These are runs of 6 systems, one row a step. Runs of the same system follow the same rule from any start.
run 1, Pag:
[[ 39 -18  30  37 -21  47  -9 -32 -53  40 -51 -25   7 -18  16   8  14  31
    3  -8]
 [-16  12   9  31  32 -67  11   6  18 -15  16   8 -38 -28 -31  14 -11  25
   49  44]
 [-39  24 -17  28  12  28  50   5 -23  11  34  17 -14  29  -1  -3   4 -36
  -31 -72]
 [ -1  29   0   8   5  50 -51  50 -25  24 -18 -44  21 -13  33 -16   3  20
   17  42]
 [  3 -18  -5   9 -20 -62   8 -13  37 -23  65  -3  27  22 -15 -18 -37 -26
   -2  42]
 [  6  21   5 -30   6  20  -4 -26 -26 -35 -33  21   9  56  24 -39  11  -2
  -44 -52]
 [ 35 -26  -3 -44 -19 -14 -10  48   2  15 -19 -20  -7 -48  -6  14  55  37
  -12  52]
 [ 17 -60  11  43  18 -32  20 -34  56  30   5  15  10   5 -45  -6 -18 -23
    2 -40]
 [-40  40 -11 -40  23  13 -32  15 -23   5 -60  52 -40  -4  10   7  -7 -12
   21 -36]
 [ -7 -32  -5  -7 -58  35  36  11 -22  29  31 -26 -14 -39  -1  26   2 -27
   24  50]]
run 2, tumir (10 x 20):
[[-22  -7  28 -72 -37 -13 -25 -48 -16 -22  -1   0   2 -12  10  -9 -46 -13
   46  29]
 [ 12 -25  11 -23 -45  35  60 -60 -23 -53  16  -8  -5   8   7   1   7  -2
  -24 -24]
 [ 37   3  -5  31  24  55   7  -8  14 -45 -29 -21  -2 -29  10  33  22  63
   -5 -13]
 [ 12  10 -38  55  21 -49  -2   5  35  10   6  29  -2 -28 -12  72 -11  29
    4   7]
 [-19  37   4  60   9 -26 -12  -5 -49  75  -5  20   3  33  15  12 -13 -21
   13 -16]
 [-34  16  42 -13   2 -26  14  24 -55  32  26 -44 -20  11   2 -37  33   3
   39  45]
 [-24 -20  13 -12  19   0  37  15  31 -25  66 -37  18  16 -21 -60  14 -19
  -18 -17]
 [ -9  28 -35 -29  19  34 -45  44  18 -52  -3  12  30 -13  13 -32 -11   5
  -49 -26]
 [ 48 -19 -39 -18 -55 -18 -38  20  15  -9 -13  32  24 -26   8  11 -27 -11
  -36  56]
 [ 53 -35  25  20 -22 -16  -7 -51  -1  15 -63  35  -7  46  -3 -19 -16 -20
   -1  10]]
run 3, fol (10 x 20):
[[-31 -13  20 -20 -18 -23  33   0 -28  -7 -15  41 -68 -12 -28 -30 -16 -47
   40  24]
 [-12 -43  15   2   1  87  53   4   8  11   0 -30 -28  -1 -17  -9  12 -40
   21 -27]
 [-20   6  -3 -21  48  45 -26   1  61 -31  -3 -32   4 -13   1  28 -14  18
   55  -6]
 [ -9  18 -42 -17 -26  -1 -11 -39  20 -20  42  14  34   6  27  70 -45  -9
    2  -8]
 [ 29  29   9  15 -37  14 -12 -49 -68 -11 -19  -8  20   2  44  28   4  44
  -13   6]
 [ 18   2  18  27   1 -64  39  -2 -26 -13  23 -11 -24 -32 -16  11  42  58
   -2  36]
 [ -5   5 -14  62  37 -18  30  37  -3  39  19  10   0  10 -21  -6  42  -2
  -48 -58]
 [-20  37 -21   4  33   3 -56  84   0  43 -17   0   8  -2   9 -26   5  -8
   -1  18]
 [ -8 -13   3   4 -28 -19 -19   9   9  19  33  -4  31  23  -1 -53 -55 -61
    5  52]
 [ -2   0  32 -32  -9  33  10 -33 -17 -56 -15  -1  -7  53   8 -74 -11 -30
   -8  -5]]
run 4, gib, 10 rows:
[[ 42 -32  25  53 -20 -26  25 -45   8  19  38 -39  38  38   0   2  -1   5
   -1  25]
 [ -8  31  17 -20  58 -32 -12  -4  -3 -33 -18   8  -5  23  -1 -29  40  46
  -25 -58]
 [ -5 -20 -26 -22 -22 -39   9  61  -6  58  23   9  -3 -46 -20   7  39  -8
  -35  12]
 [  6 -37  30  55  17  17 -33 -24  16  41 -26   2  20 -11 -25 -52 -46 -30
   15 -26]
 [-38  22  -6 -62  -3 -23   2   9  -8 -63 -11  52 -48  -5  -6 -30 -25 -21
   17  16]
 [ 20 -39 -13  -9 -49  72  53  11   5  15   9 -20 -10  25   5  17  19 -49
  -10  16]
 [ 22   0  10  -6  42  31 -48 -21  55 -28 -37 -33  19  13  11  14  -6  39
   41  13]
 [ -4  17 -39 -40 -28 -59  11 -25   8 -12  29  34   9  -1  12  76  -2  10
  -16 -10]
 [ 17   8  15  36 -15  45  -7 -18 -66  59 -33 -15  12  -6  22  11  22  15
  -17 -38]
 [-10   9  28  22  18 -50  -6   4 -15 -20   9 -16 -21 -59 -20 -14  -6  49
   43  45]]
run 5, Litug:
[[ 52 -46  -2  47  12   9   1 -22  68  31  -3 -28  32  17  -9  42   5  10
    7  -3]
 [-29  56 -10 -19  33 -58 -50  -1  -4  22 -26  41  -8  30  15  25 -18   2
   29  -9]
 [-11  -6   7 -11 -58 -13  42   7 -76  48  27   0 -12 -16   3  10  26 -17
  -18  10]
 [  4 -29  59  28  27  29  -9 -33 -10  -6 -11 -49  12 -26 -17 -62   0  24
   23 -17]
 [-45  25 -30 -26  39 -21  13  34  45 -63  44  21 -19 -23 -19  -4 -13  -5
    4 -11]
 [ 30  -5 -47  32 -27  57   4  30   6  19   7   9  32  14  17  15  -2 -29
  -66 -17]
 [ 40   2  14   9  -5 -12 -55  -4   9  -1 -48  -8   6  18  14 -17 -26   7
   36  80]
 [-12 -11  10 -40 -20 -66  51 -47  -2 -21  24  29 -25  50  -8  13   9 -19
    7  -6]
 [  0  -5  16 -24  20  41   8   9 -26  32 -32 -20  -3  -3   6   0  68  29
  -26 -67]
 [-19 -25   0 -13  11 -11 -29  25  39  24  16 -18   1 -87 -27  22 -12  18
   50  27]]
run 6, gib:
[[-46  29 -29 -66 -10  45  -6  54 -21  30  13   1   1  -1  23  11  20 -37
  -10 -17]
 [ 23 -31  14   7 -34  30 -43 -19   7  19  11 -49  57 -23  11 -15 -43  -4
   27  48]
 [ 15   8   3  -8  -9 -20   9 -65   7 -90   8  22  10   9   6 -12 -28  22
  -20 -15]
 [ 29   7 -29   0 -19  22  36  37 -26  -3 -20  13 -25  -6  13  29  64  22
  -54   1]
 [ 30 -21   9  70  33 -14 -21  14  32  60 -24 -24   1 -13 -17  19   5  22
   31  29]
 [-50  31   2  -2  36 -69  -2 -33   4   0  13  48 -16  26 -14   9 -32 -19
   28 -38]
 [-44  18   3 -42 -28  34  19  29 -69  39  11  -8 -16  11  17 -21  27 -40
   -9 -13]
 [ 10 -35  33   2  -4  34 -13   2  20  -9  19 -72  30 -34  -5 -47 -13   6
   28  47]
 [  2  -4 -24 -14  10 -20  13 -27  54 -81  35  22  21   8 -12  -2 -28   0
  -34 -24]
 [ 35  17 -44  -7 -25  30 -14  45 -16  15 -39  30   1  11  27  23  31  -3
  -59  -8]]
run 7, fol, 10 rows:
[[ -2  12 -25 -83 -44 -55 -26  -5   1 -32  10  37  13  -1  11   6 -16 -11
  -28  19]
 [ 51 -56  20  -2 -56  10   6 -44 -31  18 -40  10   5 -20  -3 -21  10   3
  -37 -13]
 [  0 -22  28   1  33 -27  18   1  10 -15 -48  26 -62 -44 -40  -8  21  30
   34  -3]
 [-28 -16 -32  15   8  21  39  28  28  40  14  29 -33 -11 -24  49  -1 -49
    7 -34]
 [-22  27   2  25  17  72 -42   8 -14  37 -23 -31  13   6  28  15 -27  -9
   51   3]
 [-32  24   5  -8 -16 -23   7 -29  -5 -40  61 -26  10   2  14  12 -44  -3
   51  55]
 [  9  10   3   4 -18  31  43 -40 -33 -46  40 -26  29  32  24  -4  14  12
  -45 -39]
 [ 36  12 -12 -20  17 -17 -20  34  13 -34 -16 -17   9 -32   5  13  54  73
  -32  20]
 [ 34 -23 -27  40  -1 -74 -12   3  32  41  11  37  23  -7 -24  20  -5  -3
  -42  -7]
 [ -8  34   7  26   9 -11 -28  12 -54  44 -57  44 -23  29   9 -29  -5 -24
   -8 -17]]
run 8, noz, 10 rows:
[[  2 -33  13  -7  54 -14 -15   1  82 -24 -16  -9 -10 -17 -36 -18 -11  10
   44   7]
 [-37  13 -53 -46  -7  16   1  11  23  -6  12  51  -7   5   4  44 -27 -46
  -17 -46]
 [ 18   3   3  -9 -47  71 -31  -9 -45  25 -29 -33  19  -8  43  21  -9   1
    9  32]
 [ 18 -11  32  11  -1 -52   5 -65   9 -41   0  -4  -9   5  -8   5 -30  29
   51  43]
 [-11  20 -13  10  16  -3  60 -24 -14 -25  10  33 -25  21  -4  25  27   5
  -35 -75]
 [  8  16 -11  30  10  39  -9  54 -16  37   9 -50  15 -45  11  29  42  43
   -7  12]
 [-15   0   4  49  14 -62 -32 -11  28  32  39  -3  35  -5 -15  -3 -51 -11
   31  28]
 [-35  44  -5   3   2 -12  13   1 -53  -4  -6  50 -20  49   9 -48 -14 -48
  -24 -32]
 [ 22 -21  13 -25 -24  38  27  46 -22 -11   3 -46 -15  -5   8 -42  50   8
  -15  56]
 [ 25 -44   3  -5  35 -24 -18 -11  95 -22   9 -14  31  11 -27 -19 -11   5
    0  -4]]
run 9, tumir (10 x 20):
[[-32  18  15  -7  13  52 -17 -32 -10  32  -8 -24   2  22  23  48 -20 -11
   68 -24]
 [-36  17   7 -39 -20 -17  18 -42 -25 -11  58 -31  12 -19  15  52  -4  24
   41   3]
 [ -1  14   9  39  -5   7  23 -44 -38 -22  53 -34  45  -7  15  -4   2  31
  -34 -43]
 [ 14  43  -4  53  20 -23  -8  22 -32 -39   8  -3   5 -45   3 -13  12  64
  -31  18]
 [ 26   7 -28  77   7 -53  12  40   6  18  20  23   1   7 -16 -14   6   1
  -44  30]
 [  1  26  11  31  34 -17 -26  47  -9  42 -34  11 -12  60   3 -51  13 -30
   -1  15]
 [-22 -16   7 -73  -2 -30   0  51  19  25   8  -8 -21  32 -11 -29  30 -36
   14  39]
 [-10 -43   9 -69  -5  35  -9  -1  40   9   1 -19  33  24  -5 -42  -2 -45
  -15 -41]
 [ -2 -15  -4 -84 -17  35 -33 -15  15 -47 -35  16   7 -51   4  -3 -16   9
   -1 -15]
 [ 41 -47 -20  -2 -54  18  20 -46  10 -23 -15  31   1 -46  -6  39 -31 -10
  -17  -4]]
run 10, noz:
[[ 12 -28  14 -56 -56 -10  -9 -44  -7  42  14 -31  39  12  21  39   1  -6
   15  19]
 [ -7  -7  50 -24  11 -26 -14 -72 -31 -12 -28   4   2 -19  -6 -25  -6  31
   20 -43]
 [-19  -9  -7  -3  -7  -1  50  10 -26 -36  21  17 -37 -83 -25  13  20  23
  -10 -22]
 [ 18 -14 -21  89  14  57   4  18  19  14  11 -15  14 -43 -11  14 -24   2
   -6 -11]
 [-17  58 -24  44  33 -17 -32  35   7  -1  -6  23 -11  26  14  14 -40 -12
   39  44]
 [ -2  19  -5   0 -35  -8  42  -4 -27  12  32   0  -3  93  29   3   9 -45
  -10  29]
 [ 17   2  44 -29  22   6  -5  -7 -10  -3 -10 -57  18  54  19 -43  55  34
   -9  -1]
 [ -9 -21  -2 -62  15 -67  -4   5  41 -18  42  -5  20 -39 -27  -5  26  30
  -22 -17]
 [  1 -22 -26   2 -19  16 -34   3  -2  35  -9  31  39 -54  -8 -13 -19 -21
  -52 -62]
 [  9  -6   0  13 -19   9 -40  23 -27  12 -55  26 -29 -63  -7 -19 -31  -5
   29  54]]
run 11, Litug (10 x 20):
[[-29  -8  37 -43  25  49 -14 -22  -2   9 -52  -6 -25  26  -1 -29  -6 -27
   48 -34]
 [-42  -4 -14 -78 -22  42  24   8   7 -23  37 -21 -18 -35   5  40   3 -13
   37   6]
 [ 18  -6 -14  15 -16  68 -15 -47   5 -16   9 -25  52 -21  25  43 -33  16
   -4 -32]
 [ 13  52 -18  10   3 -21 -32 -10 -15 -58 -15  20  -5 -23  26  39 -20  54
   15  41]
 [ 34   2  -9  62 -23 -39  58 -26 -26   0  25  15 -12  11  -4  45  18  20
  -30  10]
 [  9  20  30  64  57 -23  -6  14 -19  37 -33 -13 -13  26  -4 -19  41  36
    8  -9]
 [-46   6   1   4  25 -62  13  49   6  42  52  -8 -15  -4 -25 -10  13 -20
   23  14]
 [-23  -5   4  14  -3  22 -14   7 -16  47  28 -13  41  19   0 -57 -17 -51
  -35 -50]
 [-12   4  10 -49 -13  14 -40  36  -4 -37  -2 -14  11 -22   8 -78 -19 -15
   -2  46]
 [ 30 -52 -12 -36 -37   6  31 -27  47 -55  22  15  11   8 -16 -19 -17 -29
  -39   3]]
run 12, Pag (10 x 20):
[[-18  -9 -27  -9  22  66 -11  30  22  18 -13  12  12 -14  -4  -9   3 -30
  -34 -78]
 [ 16  -6 -24  -8 -27  17 -61  22  17  17 -21   3  17 -39  12  24 -44 -11
   26  63]
 [ 10 -17   5   3 -39 -21  35 -71   7 -36  14  25 -10  39   1  17 -48 -35
   22  18]
 [  2  25  16 -30  15  38  27 -18 -29 -39 -34 -15 -34  31  26  19  50  41
   10 -21]
 [ 12 -16  -6  12  15 -13  16  29  25  31  43 -46  13 -42 -11  54  47  49
    4  12]
 [-14  11  -5  61  36 -29 -35 -25  13  43  16  18  43   3 -10   0 -38  -3
   -8 -64]
 [-30  55 -10 -17 -22 -22 -33  23 -80   8 -14  38 -17 -20  20 -15 -19  -7
   -4  20]
 [ 20 -33  28  36 -41  20  57   4 -34  -8  29 -29 -13   0 -11 -52   4 -23
   -2  52]
 [  0   7   9   7  67  14   4  22  56 -52 -10 -14  -8  46 -11 -47  11   5
    2  -7]
 [ -4   5 -53 -59  -7   0 -14  55  36  14  19  16  23  10  12  30  29 -17
  -46 -15]]

Which system made each run below?
run 13:
[[  1  -9  30 -57 -23  41  39 -27 -24 -43   5 -41  -7  48  22 -29  32  -4
   -2   7]
 [ 20 -29  10 -37  28   1  -3   6  56 -30  12 -48  26 -25 -11   6  46  61
   -6  -5]]

Pag
run 14 (2 x 20):
[[-28  31   3   9  40 -24  12 -39   6 -26   6  35  -4  69   2 -20 -21 -25
   -3 -60]
 [-13  28 -14 -49 -20  33  18  53 -48  -9  18 -24  -6 -16  25   5  58  22
  -33   9]]

noz
run 15 (2 x 20):
[[ 23  32 -21  81  43  -4 -50  16  12  22 -27   5  36   6  12   0 -18  25
  -23 -17]
 [ -7  31 -11  20 -16 -73  -1  37 -29  19  14  31 -23  16  -1 -12 -14 -23
    6  67]]

Litug
run 16, 2 rows:
[[-33 -16  15  -3  -5  43   3  19 -40  45  20 -40  11 -78  -9 -13  17   8
    2 -37]
 [-27   0  -4  33  17  27 -29  -1  20 -38  30  -9  24 -59 -13 -31 -65  -8
   25   2]]

Litug
run 17 (2 x 20):
[[ -8  30 -15  13  -9   7  -7  62 -32  57  12 -24  -9  -3  20  30  27   4
   17  63]
 [-14 -10  26  38   7 -27  12 -34  11  29  51 -29  33  53  -7 -35 -32 -35
   21   3]]

Pag
run 18:
[[ -5 -34  32  51  15  62  49 -36  -1  -4   9 -35  -1   6 -17 -29   3 -16
    4 -53]
 [-32  45 -20  -1  42  23  -9  31  13 -61   2  -1 -24 -41   5  28  -4  38
   28  14]]

tumir
run 19, 2 rows:
[[  4 -35  -8   4  25  -6  34 -44  69 -27   2  31 -12  26 -28  25 -14 -20
    2 -58]
 [-13  29 -22 -38   3  44 -26  15 -24  19 -48  17 -14 -15  31  65  22  18
   11 -29]]

Pag
run 20 (2 x 20):
[[ 23 -20   7 -22 -21   3  30 -30  -3 -91   4  11  -6 -31 -12 -35  -3  22
  -37  -6]
 [ 50 -31 -31  10   2  18  27  15  37 -27 -42  31 -25 -22 -14  34  32  26
  -42 -12]]

fol
run 21:
[[-38 -22   0  -5  41 -25  -9  10  57  32   5  23 -24 -10 -39  15 -22 -34
   56 -10]
 [-57  22 -16 -29 -14  65   6   4 -25  19   8  11 -13  24  19   4 -27 -62
   15 -37]]

noz
run 22:
[[-22  16  -4  -9  21 -34 -45  26  35  29  -1  13   8  49   0 -21 -40 -49
   39  37]
 [-24   3   8 -87 -34  -2   2  -7 -21   9   6   3   3  60  20 -22   2 -50
   -3   3]]

tumir
run 23, 2 rows:
[[ 10 -36 -10 -41   5  13  10  26  47  39   0 -27  -6 -21  -8  66  51  16
   18  12]
 [-18  -2  -3   3  10  -7 -55 -48  13  52  -6   9  40 -10   5  45 -47  -7
   34 -42]]

Litug
run 24, 2 rows:
[[-15 -27  31  20  25  50   9   2  18 -13  15 -33  10  10 -18 -89 -13 -34
   -2 -29]
 [-19  21 -30 -51  18  16 -22  51  40 -70   8  15  -3 -15   1 -31 -13 -10
  -11  22]]

noz
run 25:
[[-59   0   4 -16  27 -32  46  26  -7  42  41   1 -31 -14 -29  11  36 -16
   11 -46]
 [-50   0   3  -2  17  50 -30  35  -3  43  20 -24  28 -35  -7 -43 -20 -35
   12 -34]]

gib
run 26 (2 x 20):
[[-32   0  27 -42  51 -68 -19  17  17  -4  16 -14   0 -21 -28 -42  28  32
    7 -19]
 [-23 -27 -26 -20 -25   9  13  24   4  19  40  22  22 -46 -21 -27  -9 -43
  -52 -48]]

noz
run 27 (2 x 20):
[[-47  30 -37 -48  29 -19 -32  50  33  -6  39  10  25 -24  -3   2   4   0
  -27 -35]
 [ 23 -21 -21   5 -59  30 -40  -8 -24  31  -1   5  58 -24  17 -15 -33 -27
  -47  -5]]

Pag
run 28:
[[ 50 -37  -4 -22 -47  25  21 -29  19  -7   9 -18  33  66  21   1  11 -22
  -40  13]
 [ 26   2  22 -49  32 -26 -44 -16  17 -14 -58  -1   5   3   7   6  34  61
    1 -11]]

noz
run 29:
[[ 19   8   6  83  12   4  17 -11   4  37  37 -48  31  41  13  33   2  15
    9  13]
 [-36  66   3   3  43 -66 -33   1 -17   5  20   5  20  47  22  -8   0  18
    9 -11]]

Pag
run 30 (2 x 20):
[[ -1  13 -11 -66 -10  40 -39  20 -20 -42 -43  16   6 -20  18 -46   6   6
  -40 -21]
 [ 57 -57 -15   6 -55  -3  11   6  25  -2  -4   3  -2 -43 -14  19  -5  -2
  -12  69]]

gib
